In the data rows, 128 means zero.
Each row of this table is followed by its label. One hidden rule gives the labels. It looks at one to three of the table's principal directions, none of them among the few with the most spread.
117  90 124 110 161 147 100 130  82 146 129 119 110  97 106 163  94 153 123 149 121 131 108 113 112  76 145 145 102  73 131 197 131  73 156 130 111  84 137 133 160 140 106  77 143 115 126 124 e
153  92 113  99  81 116 120  76 170 110 167 158 112 148 100 176 117 136 149 112 151 137 113 118 100 133 128 171  97  83 156 173  95  99 161 127 108 117 176 110 149 111 134  96 108  91 110 116 n
 49 158 116 177  90  96 116 174 137 147 102 146 162 143 160  44 128  83 143  73 157 164 236 118  96 153 121  64 152 173 105  87 146 205 121 150 124 155 122 185 118 134 141 201 159 171 106 181 h
134 138 108 226 187 140 188 210 175 230  90 148 122 113 161 135 109 118 153 102 147 143 141 116  85 151  82 148 124 167 113  46 113 234 167 190 145 123  99 200 164  49 121 243 183 111 142 179 n
188 172 131 146 151 135 148  79 137  84 119 113 105 142 124 129 141 143 141 131 102 119 102 141 184 172 153 143 180 173  89  87 136 141  91 106 139 145 136  73 117 134 117 164 111 134 153 104 e
 61 103 108 137 123 115 114 173  78 165 102 133 136 105 149 104 121 116 110 123 135 136 188  91 106  87 120  95  85 114 148 154 158 109 140 141 119 132  92 178 120 155 115 100 158 141 130 157 h
131 127 168 119  98 139 103 102 105 137 172 104 146 172 132 141 103 156 115 166 124 156 135 153 115 102 140 148 138  97 158 146  77  72 175 101 123 130 137 160 145 127 141  90 111 106  85 134 j
163 100 122  94 148 141 139 139 166 132 151 131 124 109 113 166 153 123 138 136 131  90  52 127 127 126 112 154 102 104 137 140 132 133 128 147 138 103 132 109 121 111 131 100 124 111 153 111 h
117 128 175 112 132 162  96 131 113 150 176 113 145 140 119 142  94 162 118 168 124 152 101 158 104  78 131 149 135  77 143 159  75  92 173 108 122  90 138 148 155 110 149  97 111 114  87 127 j
112 136 131 183 137 136 145 146 122 166 124 114 135 164 182  99 128 138 127 152 114 181 175 163 128 139 125 114 165 184 127  42  97 171 158 131 144 134 111 209 145  90 133 220 147 131 129 176 n
 94 112  97 159 179 150 151 192 122 181  97 135 125  91 170 116 133 116 145 125 140 148 138 128 105 138 121 111 100 134 116 102 141 183 141 167 135  99 116 190 149  97 123 197 171 147 164 165 e
148 133 160  92 128 129 117 134 134 118 139 112 134 128 115 127 136 132 118 161 128 118  68 171 143 112 127 129 143 120 121 134 103 111 111 103 135 107 140 105 129 135 156 101  96 132 116 108 j
146 169 135 149 146 109 130 102  57  77  50  76  99 138 121  93 136 124  90 125  63 105 201  99 200 137 153  99 169 213 102  97 220  90  71 102 131 208  91  93  67 204  84 124 146 134 150 124 j
216  56 105 105 211 139 182 172 191 182  77 119  64  79  91 211 154 106 153 132 130  84  19 132 114 136  88 185  79 134 115  94 160 157 130 191 142  88 153 127 141  80 104 148 161  80 193 129 j
105 122  97 139 126 101 136 108 104  85  94 141 117 141 138 114 129 121  88 107  91 126 199 100 140 143 128 105 140 183 147 118 182 134 112 138 131 179  95 107 105 135 106 152 155 125 141 134 n
139  96  77 127 114  66 156 124 160  98  76 156 113 138 134 125 156  79 109  96 125 115 161 120 131 187 107  99 137 200 142  95 182 165  84 164 141 175 128 107 112 126 113 160 154 125 158 139 e
165 202 186 105  78 125  81 122 163 111 173 110 144 135  94  80 150 126 174 138 156 110  55 149 174 106 139 127 167 101  68 141  93 105  75  60 123  98 166  77  90 191 169  51  46 158 102  97 e
162 139 111 170 142 115 135 148 129 146  86 104 100 119 129 115 137 121 141 119 105 109 147  92 165 124 120 126 139 183 101  97 174 135 112 130 129 142 117 145 103 154  99 140 148 114 153 148 e
106 152  99 148 123 120 125 140 129 109  98 138 126  99 120 100 131 106 145  68 131  98 178  65 135 141 131 107 111 140 104 151 191 154 106 143 113 150 119 110  99 158 108 137 152 144 138 129 h
136 135 152  82 122 181 116  86 118  95 181 120 124 129 135 151 122 183 134 171 123 146  72 165 141 104 155 165  98  68 140 173  67  83 160  77 116  81 152 111 150 109 165 116  77 121 114  95 e
 64 139 126  87  81 105  96 131 115  77 146 147 172 110 125  76 143 100 134 103 166 127 137 147 120 142 157  71 135  98 113 179 117 145  85 111 120 128 145  99 128 176 161 110 105 189 105 106 u
116 148 115 148 122  89 110 149 136 131  94 137 138 106  92  93 132  71 150  72 151 103 160  88 124 157 127  83 162 144  85 132 191 154  65 156 123 152 142 101 102 183  95 101 149 163 135 132 j
176  56  75 188 236 113 186 214 125 245  12 122  45  73 127 186 119 111 121 137 106 112 116  82 116 101  73 158  81 181 123  71 198 143 138 203 141 113  93 187 142  98  60 156 210  76 204 179 e
134 126 153 130 138 160 115 137 142 184 152 139 119 110  93 166  89 154 142 131 147 127  95 106  96  73 103 171  95  62 131 160  98  96 170 129 109  77 140 130 150  99 123  82 115 103 102 121 h
 95 157 137 134  58 114 127 112 149  92 159 137 165 186 181  78 136 128 130 125 144 176 180 177 119 167 141 107 148 155 145 102  70 166 148  99 131 155 140 163 137 109 187 198 104 142  88 148 h
141 129 143 122 178 126 114 151  69 129  84  85 102 103 117 115 132 138 101 170  85 109 105 131 176  79 140 114 150 156 100 126 168  89  92 105 137 122  98 114 107 180 109  91 133 135 153 123 j
237 146 189  72  95 100 105  33 145  29 183  91 141 187  72 165 130 158  74 194  74  83  30 197 204 133 139 148 240 165 143 135  81  59  84  58 149 154 152  15 122 149 146  51  51  94  82  51 e
 76 100 123 161 178 169 128 158  67 188 132 130 123 106 153 144  89 162 117 159 117 179 157 126  92  85 135 133 105  92 147 136 101 116 179 141 122  97 104 195 171 101 108 150 158 125 133 154 n
 57 134  93 171 131 128 118 168  82 163 119 141 154  95 161  90 120 110 153  97 159 145 192  86 104 134 151  86 106 101 115 154 147 150 129 151 119 131 110 180 139 162 107 134 166 172 139 157 j
105 185 188  80  88 144  77  87  89  47 166  90 152 170 143  59 142 153 113 177 102 169 128 205 176 117 179  94 187 136 106 131  91  93  96  42 128 126 149 102 104 175 182 123  62 169  98 109 n
 83 168 159 104  92 121 113 149 165 126 147 148 174 125 126  73 144  97 158 103 193 139 106 176 105 148 130  90 147 101  87 116  87 183  99 120 130 100 156 114 134 127 182 148  94 193  97 120 h
 81 139 124 116 102 112  88 104  79  71 134 133 142 131 120  96 110 127 111 115 115 143 184 116 130 125 165  93 149 119 130 187 146 102 106 105 112 154 132 101 122 181 125 101 126 150 107 119 j
124 125 143  85 101 115 103  97 123  84 145 124 146 134  96 131 127 119 117 119 133 109 122 133 128 130 142 116 142 107 132 168 134 101 112 119 121 137 147  87 122 154 130  82 114 137 104 101 u
160 102 120 132 168 129 164 167 147 162 121 123 121 123 156 150 156 136 101 171 105 102  68 146 148 111  91 142 121 165 149  79 124 148 134 142 160 114  81 146 123  88 134 141 135 106 162 133 n
 65 189 131 148  31 131  78  87 139 107 186 160 178 139 112  75 106 109 197  48 196 157 214  82  95 162 163  97 129  59 103 185 107 132 127 110  84 138 186 128 125 172 132 106 101 177  73 125 n
166  83 125  90 186 146 131 166 160 186 105 130  84  65  65 188 131 105 173 109 164  90  38  98  90 101 111 174  63  53  97 167 164 114 128 176 117  69 163 109 132 130 102  64 147 112 166 121 n
 72 132 120 163 105 145 115 136 101 147 119 128 123 149 167 101  99 151 115 121 106 174 235  97 111  94 119 124  98 145 156 124 136 118 187 120 107 135 110 199 124 106 127 172 150 108 106 175 h
146 102 101  85 147  92 149 163 153 103  95 134 118 103 133 118 191  87 116 132 126  80  65 141 156 144 115 106 118 165 119 111 175 159  65 145 156 133 105  89  90 150 141 115 130 146 183 117 e
130 168 118 130 128 120 138 122 133  93 134 137 158 114 133 105 156 103 143 103 147  94 110 122 152 183 148  99 150 129 102 131 147 159  73 132 140 151 121  80 110 158 127 122 122 174 145 101 j
186 114  84 207 202 116 171 162 139 177  60 118  84  96 108 158 126 105 137 100  92  91 144  65 146 154 101 137 152 202 104  69 207 169 104 187 140 160 104 138 116 125  48 166 193  97 184 149 h
122 110 102 142  99  75 168 143 169 119 102 152 144 165 168 112 153  91 103 110 137 135 166 155 111 185 100 104 141 200 158  66 125 194 123 157 153 180 109 150 128  92 151 200 148 124 128 154 e
144 113 124 128 156 171 159 163 171 184 141 143 109  89 130 158 142 142 164 134 151 125  62 130 114 108  98 167  70  92 122 107  93 156 152 139 126  71 134 151 141  78 141 153 113 117 153 124 u
 89 169 103 165  84 105 121 126 142 129 120 162 155 113 112  88 130  79 171  41 178 115 203  59 110 177 130  88 125 113 100 138 172 159  88 153 109 166 140 112  99 169  99 114 140 173 124 130 h
158 160 179 115 113  97 114 122 113 116 132 102 162 143 101 116 129 122  88 162 122  89  85 162 168 116 120 102 199 149 120 115 111  96  78  96 148 148 109  79 115 165 135  61  92 145  94  91 h
127  96 121 126 149 142 145 183 155 179 136 136 121 108 144 140 143 124 148 143 145 140  86 143 100 111 108 147  89 108 135 115 100 158 151 148 135  95 127 175 141 100 148 147 134 117 148 149 h
 73 111 127 185 171 144 138 167  81 193  93 124 130 123 144 132  76 139 103 122 116 166 209 113  79 104 116 121 126 138 143 105 131 147 185 167 123 134  96 202 166  89 100 188 190 118 110 172 h
 90  69 103 112 106  98 135 165 159 157 125 160 143 116 119 140 134  91 125  96 163 122 143 117  71 125  95 114  92 114 158 135 129 161 147 176 126 127 129 159 141 105 132 130 154 123 120 145 e
135 115 122 162 166 117 128 167 126 173  93 122 110 112 115 134 105 120 128 124 122 127 133 114 114 109 113 130 143 148 110 116 146 144 136 154 130 117 122 151 145 123 106 141 163 115 131 152 n
 97 133 145 127 141 151 117 139 121 154 149 142 144 123 123 133 106 134 125 129 140 143 129 128  94 112 121 130 122  87 136 141 114 126 147 140 125 107 125 134 140 106 129 116 131 136 113 130 j
121  98 126 167 184 144 114 160  49 194  86  82 100  95 112 142  99 137 129 147 103 138 164  92 127  78 143 124 126 122 112 131 165  83 144 145 117 122 115 190 138 170  63 101 177 119 146 157 j
 86 140 185  58  75 129  79 103 112  83 195 120 187 154 120 103 123 137 115 157 159 146  93 202 111 111 160 105 156  65 135 180  53  99 131  84 126 105 156 107 151 146 189  82  76 166  63  97 e
108  71  74 158 152 120 153 162 126 166  81 145  96 110 146 149 121 115 115 110 109 141 190  85  99 125  97 127  82 161 161 111 176 147 156 177 122 139 111 184 131  97  92 173 184  94 160 170 u
199  79 141 143 226 171 166 198 148 238  96  90  68  97 123 191 130 145 147 183 112 127  35 145 117  80  91 195  89 125 117  74 120 129 172 162 144  68 125 194 148  78 111 145 156  73 177 161 h
148 112 116 140 172 148 139 174 148 177 122 135 102 103 136 157 119 144 134 142 121 114  83 105 117  89 101 167  86 114 133 142 134 132 160 147 131  86 109 146 137  95 129 121 145  94 149 144 j
142 123 137 125 146 149 118 143 127 143 140 117 108 124 134 133 125 156 127 165 105 137  95 137 143  84 122 149 121 127 128 131 111 111 146 107 128  93 124 142 129 119 140 123 114 107 135 134 j
126 126 156 105 111 138  97  75  95  99 153 122 122 160 113 148  87 169  91 163  98 155 142 145 129  93 139 145 144 109 159 166 102  57 155  90 114 121 140 108 144 122 131  91 104 103  89 114 n
107  86 158 137 174 221 120 136 106 213 195 127 116 122 134 198  63 214 124 189 113 184  98 140  72  33 112 201  78  39 174 152  37  88 255 126 110  37 126 206 198  32 132 138 128  73  98 143 j
Which label does each new row get?
118 110 133 168 182 127 142 190  78 200  63 102 108 100 130 132 105 127 102 145 110 129 155 110 120  84 107 122 116 150 126 103 156 116 138 150 132 135  86 180 133 137  96 129 171 116 138 158 -> u
138 170 148  84  65 120 116  71 164  49 198 150 172 160 129 114 149 134 131 126 151 113  84 163 148 166 148 126 154 103 135 159  76 129 102  85 133 137 146  55 121 133 179 101  64 152  96  78 -> h
211 116 119 166 175  96 162 137 125 157  84 107  96 131 122 163 137 131  91 167  83  85  86 118 182 121  96 143 169 203 131  70 158 111  97 136 159 154  81 110 113 132  86 104 142  92 164 124 -> j
 55 119 112 127 106 134 125 155 130 139 145 158 167 123 165 107 118 119 127 107 162 149 167 131  80 136 123 103  95 100 152 152 108 164 163 149 122 114 122 169 154  94 155 164 145 150 105 147 -> u
 99 143 130 136 118 144  86 107  77 109 148 114 140 115 108 118  98 140 138 111 119 130 174  86 128 109 165 117 133  89 120 194 147  87 135 115 103 134 139 126 128 178 100  85 136 137 107 121 -> h
 38 152 110  84  86  97 113 144 108  65 107 150 176 111 155  48 169  72 127  78 171 118 176 132 121 173 157  47 110 120 111 160 172 166  67 132 128 159 119 100  94 182 161 131 130 212 132 122 -> j
125 120 129 107 139 132 156 130 126 129 132 138 141 128 154 138 147 125 121 150 151 135  88 172 120 156 134 127 114 111 140 114  96 139 120 132 145 124 121 124 145 109 150 140 118 149 142 117 -> j
153  83 125 106 149 157 126  91 119 119 145 117 100 129  99 193 103 157 124 134 104 129 119 114 107 111 139 177 101  94 155 168 129  88 180 141 113 118 150 128 151 104 104 116 145  79 126 121 -> e
221 138 169 109 135 153 138  89 176 106 173 107 104 169 115 168 133 170 119 189  85 131  40 185 166 122 115 186 168 152 140  92  71 109 138  86 144 111 151  96 130  87 155 134  74  75 123 103 -> u
 80  91 101 200 181 133 151 230 129 233  90 141 120 103 164 120 106 125 116 127 117 153 174 105  82  82  76 120 109 168 140  74 134 197 181 183 137 105  76 233 153  68 115 208 194 107 140 195 -> h
118 175 145 111  67 122 102  91 130  75 148 121 146 151 129  80 147 121 144 113 135 131 156 130 159 146 151 104 145 131 111 135 129 113  97  84 117 149 149 103  91 172 148 111  88 156 110 114 -> e
176  89  71 141 167  88 181 176 186 157  74 162 101  91 126 168 152  83 133  98 146  77  81  96 117 170  86 141  93 157 133 116 177 178  99 191 147 139 113 106 128 106 109 135 166 107 180 132 -> h
144 145 117 117 114 125 154  97 149  66 148 141 140 142 156 121 155 145 109 142 110 117 100 163 170 162 132 123 150 168 139 106  99 159 106 100 145 140 114  87 127 104 159 175  95 136 134  96 -> e
107 119  93 111 119 139 121 129 158  98 135 159 124 104 124 130 127 119 143  86 133 118 144  91 108 142 123 129  86 109 137 178 161 149 135 147 110 115 148 110 123 112 131 142 138 122 135 126 -> h
116 131 122 122 152 117 159 178 150 141  98 137 154  97 125 122 152  81 127  91 157  83 111 123 107 165 108 106 114 131 118 112 161 187  99 177 145 148 105 114 116 122 131 143 156 155 142 122 -> j
161 162 159 160  97 119 105  72  90 101 135  79 129 186 116 118 111 142 115 136  84 137 197 112 164 134 154 130 189 169 132 111 144  73 131  96 123 194 129 135  99 176  95 101 127 104 101 135 -> j
 67 170 130 110  89 109  96 129 121  95 123 142 172 106 104  70 143  80 145  58 169  92 175  86 122 149 140  68 131 103  94 163 186 143  76 138 114 148 130  86  86 185 122  86 130 194 113 112 -> n
189  96  87 146 138 111 181 105 157 116 100 130  97 136 133 170 151 118 124 118 105 108 130 113 148 181 112 149 121 186 151  81 153 147 121 154 140 173 125 125 121 105  98 170 147  90 167 127 -> j
173  86 165  90 159 152 128 146 146 174 155 115 113 127 102 198 109 162 104 183 118 109  33 152 107  59  94 192  98  81 162 150  86  82 182 130 135  79 122 131 152  82 144  70 116  71 112 117 -> j
 42 175 102 156 132 156 113 161 115 129 122 159 161  64 126  74 119 103 175  48 172 122 185  71 104 149 147  78 105  84  79 168 167 187 104 151 102 111 133 122 125 150 115 159 149 199 128 125 -> h
128 160 171 116  99 152  98  81  93  97 151  92 129 166 130 110 115 166 118 158 101 154 154 149 157 100 154 136 148 127 127 130 105  73 148  72 116 131 138 132 117 145 141 117  95 123  96 123 -> u
141  94 128 119 170 187 143 127 144 165 163 132 106 113 129 182 113 158 170 144 146 165  75 153  83 125 142 185  85  60 130 141  73 137 190 147 120  69 167 164 182  71 135 165 133 106 141 135 -> h
 69 191 159 193  84 131 124 136 117 152 151 135 173 182 189  60 102 147 128 133 145 202 210 167 113 137 134 100 173 154 126  72  53 170 161  97 131 145 111 194 151 101 170 210 114 157  74 166 -> e
111  99 119 136 149 158 141 165 145 178 115 128 101 125 155 137 120 134 157 126 141 173 143 135  81 116 121 159  70 110 132 115 114 154 190 153 118  96 146 204 152  82 143 191 156 105 140 176 -> j
 25 188 163 117  99 160  77 130  76  94 166 130 182 115 132  50 114 136 134 109 144 156 181 135 120 106 168  73 145  81 100 170 111 135 115  91 108 116 126 121 119 168 156 127 103 199  86 115 -> h
109 110 111  61 110  92 124 133 148  86 129 162 140 108 130 112 171 100 120 130 161 104  64 159 135 139 129  99 113 111 124 156 129 140  74 123 142 106 128  69 119 146 166  91  99 170 148  98 -> u
 79 101  95 176 127 138 118 155 104 190 110 146 104 115 141 128  94 133 145 104 131 171 218  64  84  91 115 134  75 108 146 144 150 114 179 152 100 120 124 205 135 123  93 135 169 106 132 180 -> e
128 107 120 154 147 127 151 130  99 156 106 123 102 153 176 140 116 170  86 178  94 157 145 144 142  90 113 148 118 168 160  90 105 110 173 114 141 123  80 171 147  88 133 164 139  98 134 153 -> e
